[[131 120 129 121 128 127 134 135 129 129 129 129]
 [125 130 147 127 128 124 126 125 141 124 127 128]
 [129 131 120 133 128 142 123 126 123 142 128 127]
 [129 136 128 132 128 112 132 133 128 113 129 131]
 [129 133 113 135 128 143 120 126 119 142 128 127]
 [124 123 155 119 128 109 137 129 146 109 128 131]
 [122 112 146 112 128 123 142 123 142 122 129 131]
 [131 139 120 137 128 123 130 132 123 124 129 130]
 [130 143 131 138 128 115 122 134 129 116 127 129]
 [133 132 132 132 128 128 117 137 128 131 126 126]
 [129 136 152 132 128 110 129 132 143 113 126 129]] ⇒ 129

[[127 142 115 124 144 115 133 124 112 110 145 117 116 105 105]
 [126 129 129 128 129 126 130 131 129 126 124 130 127 129 126]
 [117 135 138 132 136 113 140 148 133 112  99 142 120 136 114]
 [127 144 115 124 145 114 133 123 112 109 146 116 116 104 104]
 [128 130 126 127 130 126 129 128 126 126 130 127 126 124 125]
 [119 133 136 131 134 117 137 144 132 116 105 139 122 134 117]
 [126 129 129 128 129 126 129 131 128 126 124 130 127 129 126]
 [127 131 125 128 132 125 129 127 124 124 132 126 126 123 123]
 [128 130 126 128 130 126 128 127 126 126 130 127 126 126 126]] ⇒ 116

[[134 130 129 128 129 124 130 138 128 130 128 124 137 127]
 [127 130 129 128 129 125 128 142 131 129 128 125 129 128]
 [125 129 129 129 129 126 129 151 131 128 127 126 126 127]
 [127 125 128 129 128 132 131 147 124 127 128 131 125 127]
 [120 128 129 129 128 129 126 134 132 127 128 128 119 128]
 [131 128 127 126 128 129 127 100 126 128 129 128 132 129]
 [135 130 128 127 128 125 127 116 128 130 128 125 136 129]
 [133 127 127 127 127 130 129 119 123 128 128 129 133 128]
 [128 130 129 128 129 124 127 134 131 129 128 124 130 129]
 [133 129 127 127 128 126 127 106 128 129 128 126 134 129]] ⇒ 124

[[118 129 115 124 124 132 150]
 [112 126 127 125 123 127 151]
 [110 124 138 128 124 121 145]
 [120 126 145 137 129 121 110]
 [128 128 139 137 129 129 103]
 [114 124 148 135 128 117 121]] ⇒ 124

[[129 126 137 131 137 132 125 124 122]
 [137 119 129 135 125 128 143 131 124]
 [129 124 111 116 129 129 129 117 140]
 [129 135 118 131 124 130 137 120 121]
 [104 128 127 129 140 138 142 141 134]
 [132 134 120 131 141 114 119 127 116]] ⇒ 125

[[150 121 128 124 110 131 139 122 125 124 127 135 133 139 130]
 [118 132 128 137 118 141 118 145 127 124 120 123 127 124 125]
 [140 147 128 123 111 138 129 129 125 121 125 131 131 128 116]
 [113 127 128 135 126 132 119 133 128 126 127 123 128 127 133]
 [128 133 128 145 126 111 132 140 127 127 124 129 123 120 128]
 [135 128 128 108 148 128 135 109 130 132 134 133 129 129 125]] ⇒ 133

[[109 128 123 115 119 120 128]
 [131 129 109 115 119 133 128]
 [142 125 142 139 137 130 127]
 [153 126 123 131 130 141 128]
 [125 130 109 111 112 130 128]
 [125 127 118 119 115 130 128]
 [136 129 104 115 115 135 128]
 [114 128 113 115 122 128 128]
 [131 128 118 123 122 135 128]
 [125 128 113 119 119 133 127]
 [142 125 133 139 137 138 128]
 [142 128 109 119 119 141 128]] ⇒ 119
---
[107 117 102 141 114] --> 102
[ 99 129 126 117 133] --> 126
[142 117 149 102 136] --> 149
[123  99 129 126 131] --> 129
[ 99 128 112 127 121] --> 112
[147 122 155 126 146] --> 155
[107 142 138 146 137] --> 138
[133 107 136 130 103] --> 136
[130 142 133 149 124] --> 133
[138 131 144 100 142] --> 144
---
125	137	138	151	145
130	130	129	130	130
value 138

124	145	133	146	118	104
124	135	132	145	116	105
value 146

123	102	116	128	134	125
129	100	132	146	99	124
value 128

115	133	142	101
142	139	123	121
value 133

149	124	125	128	129	129
139	111	127	129	128	133
value 128

127	128	99	119	120	132
109	129	118	130	128	132
value 119

116	126	133	120	124	129
99	123	124	135	137	123
value 120

130	131	155	110	126
130	136	125	107	137
value 155
